In the rows, zero is written as 128.
Each path below is one point turned by a fixed rotation once a step. After each direction that follows a path, write how fast that rotation turns it, in deg/step (0 if it stays still).
Each turn is a multiple of 5 degrees from 10 to 175, or 0.
Each row of a path follows its step; steps can be skipped.

step 1: [132 115 131 130 134 124 126 130 133 124 128 129 129 136 136 119 131 123
 119 132 127 125 131 135 130 125 127 134 122 126 141 130 131 133 124 125
 118 117 130 121 130 119 133 127 127 134 131 122 134 134 119 122 123 133]
step 4: [134 125 128 121 131 124 130 123 119 124 129 135 127 138 128 132 128 127
 117 130 128 122 126 132 119 124 128 134 127 124 126 134 138 131 128 121
 113 120 126 133 124 125 127 126 139 124 126 120 127 125 125 119 134 123]
step 9: [132 128 127 128 141 125 124 134 128 124 123 125 127 119 137 121 128 134
 135 126 123 122 121 132 131 117 131 125 131 129 130 113 133 139 130 124
 135 126 134 120 128 126 125 129 128 135 120 126 120 123 129 131 130 125]
step 11: [135 127 125 126 120 129 127 122 131 137 137 122 130 133 128 127 119 125
 124 127 122 127 124 135 123 125 126 127 122 119 130 134 123 130 129 121
 122 120 136 127 121 134 137 119 114 134 126 119 128 126 128 132 129 122]
step 13: [126 119 131 130 140 124 123 130 128 134 128 128 130 135 125 122 138 119
 122 129 131 123 118 128 122 131 129 121 128 130 118 132 135 129 118 120
 114 128 126 131 131 129 130 133 139 132 124 128 129 129 129 131 134 134]
step 18: [132 128 119 125 129 127 118 125 133 129 132 128 128 130 131 123 120 135
 136 130 116 125 127 132 133 127 124 126 133 130 127 122 131 138 138 134
 121 122 131 132 120 128 116 132 128 135 126 124 128 118 125 131 117 134]
step 29: [125 131 123 139 131 126 133 135 132 132 138 123 121 131 135 131 117 127
 131 122 128 121 128 128 126 130 117 130 125 124 124 122 131 138 125 122
 124 133 131 131 133 127 119 141 127 131 126 126 132 126 131 133 138 122]
step 32: [128 128 122 142 118 129 128 124 133 133 130 117 128 133 129 123 123 125
 126 127 131 121 124 132 117 124 127 123 125 126 119 117 129 129 135 122
 129 130 128 118 133 135 129 122 128 139 130 121 135 132 131 131 135 127]
step 35: [126 130 131 135 128 129 124 139 133 127 131 121 128 124 131 128 118 130
 132 127 136 135 123 136 119 127 133 133 122 125 118 125 127 128 139 128
 126 128 125 124 126 136 129 134 130 138 127 125 121 118 121 121 133 116]
Directions:
[128 127 129 126 130 128 126 126 129 130 126 128 128 127 129 129 127 130
 130 125 126 128 129 127 126 127 128 127 128 129 127 128 129 129 130 127
 129 126 128 130 129 130 128 122 130 129 128 126 129 127 130 129 129 127]
155
[130 128 129 127 130 125 129 127 129 127 127 129 130 129 127 128 129 129
 128 129 127 129 126 128 128 124 130 128 129 127 128 127 129 126 126 128
 126 126 128 127 128 128 130 129 126 128 131 128 127 125 131 129 129 125]
10
[127 129 129 129 128 126 130 128 127 128 127 125 131 127 126 128 130 128
 129 127 129 128 129 128 128 128 126 127 127 126 127 123 127 129 129 130
 129 129 127 129 126 128 128 128 128 132 128 127 128 125 126 128 126 128]
110
[128 126 130 127 128 126 128 127 128 127 127 128 131 128 129 127 129 127
 127 127 129 128 129 129 129 131 126 128 131 130 126 130 127 127 128 128
 125 127 127 127 124 127 127 126 127 126 128 130 128 129 127 130 129 127]
125
[129 130 127 128 129 127 127 129 131 128 129 128 126 129 128 130 128 130
 130 128 127 128 130 126 131 127 124 129 129 130 129 126 129 127 127 128
 128 130 130 127 127 128 125 127 127 126 127 129 127 127 128 127 128 128]
35

step 4: [123 137 125 127 127 119 131 134 124 128 139 138 134 120 124 125 138 128
 131 134 132 123 127 141 129 129 122 138 135 121 132 128 121 126 135 124
 132 127 128 126 124 131 132 121 125 125 129 132 122 132 124 120 124 136]
step 13: [126 140 122 134 128 118 131 124 124 120 135 123 134 120 116 119 124 127
 132 127 135 134 133 135 128 124 124 124 134 120 128 132 121 127 129 134
 140 133 132 122 124 135 130 124 130 128 122 131 133 128 131 124 134 129]
step 16: [127 135 123 135 126 124 129 119 122 132 131 130 128 127 115 121 137 123
 139 135 128 128 132 122 128 135 126 135 128 129 131 132 124 133 131 127
 127 130 136 129 129 142 135 124 139 133 128 132 137 125 127 130 135 132]
step 20: [122 136 135 124 124 128 138 125 131 135 129 124 131 127 120 117 134 123
 133 129 133 131 130 128 118 128 127 134 130 127 131 134 130 124 134 127
 125 130 129 121 120 114 126 137 124 125 119 137 133 122 123 130 135 130]
step 23: [125 126 126 124 124 124 130 123 127 130 127 129 134 123 112 120 135 133
 126 127 128 125 124 129 127 133 125 133 120 125 127 132 122 121 130 125
 131 127 127 123 118 122 141 130 125 126 125 142 126 133 118 127 120 136]
step 29: [123 133 126 130 132 129 134 122 126 130 137 130 126 130 126 120 137 130
 131 131 125 122 129 130 124 125 132 142 131 127 130 128 127 136 134 126
 132 141 124 125 129 122 130 128 113 120 131 132 128 119 120 117 134 124]
step 31: [123 142 128 133 134 122 138 130 129 124 136 119 138 118 127 125 121 123
 128 131 131 137 131 130 126 126 127 125 122 125 122 136 126 127 130 128
 128 130 128 120 122 134 139 128 133 131 130 130 135 125 125 118 129 133]
step 34: [127 142 127 128 126 132 138 125 125 137 127 127 128 126 119 122 135 123
 135 133 128 132 124 123 128 132 123 130 118 129 136 140 124 130 126 134
 118 124 129 122 127 129 134 135 136 134 127 132 138 122 128 127 134 128]
step 35: [128 139 121 142 127 113 130 127 126 135 123 127 134 130 121 121 133 135
 132 134 122 133 128 122 123 128 121 135 134 133 134 135 134 126 127 129
 126 127 126 127 124 125 133 119 131 119 126 129 129 124 128 133 130 137]
Directions:
[129 126 127 127 128 131 129 129 129 129 129 131 128 128 129 127 131 128
 126 127 127 126 125 131 129 126 129 130 127 127 129 128 127 126 126 127
 127 128 130 128 129 131 129 127 126 130 129 127 127 129 125 128 129 127]
100
[127 126 129 127 130 128 129 128 128 131 128 127 128 128 132 125 130 128
 127 129 129 129 128 130 124 127 128 129 128 129 126 127 127 127 129 128
 132 129 129 127 129 126 127 128 129 127 128 126 129 128 130 128 129 128]
40
[126 129 128 127 130 128 127 128 130 125 126 127 128 126 130 127 128 128
 128 128 129 128 127 129 126 130 127 128 129 129 125 128 128 129 130 125
 128 128 127 132 126 130 131 129 127 130 128 125 128 129 126 128 127 129]
55
[127 131 129 127 129 127 128 128 129 129 126 131 127 127 128 131 130 130
 128 129 128 130 127 131 128 127 128 128 128 130 128 128 128 125 129 128
 124 127 128 127 127 125 127 128 132 127 128 128 130 128 127 129 127 130]
25
[128 127 131 128 129 129 127 129 126 128 128 128 128 127 128 127 128 127
 127 124 126 129 129 127 129 126 127 128 128 129 126 129 132 128 127 126
 128 129 126 129 127 127 128 124 130 128 131 129 130 127 127 127 129 130]
155
[128 128 128 128 127 128 129 127 128 129 126 128 127 128 133 130 127 125
 128 128 127 131 127 130 130 131 129 126 125 127 129 130 127 128 124 129
 127 129 128 129 129 129 130 129 127 128 130 128 128 128 130 127 130 129]
115
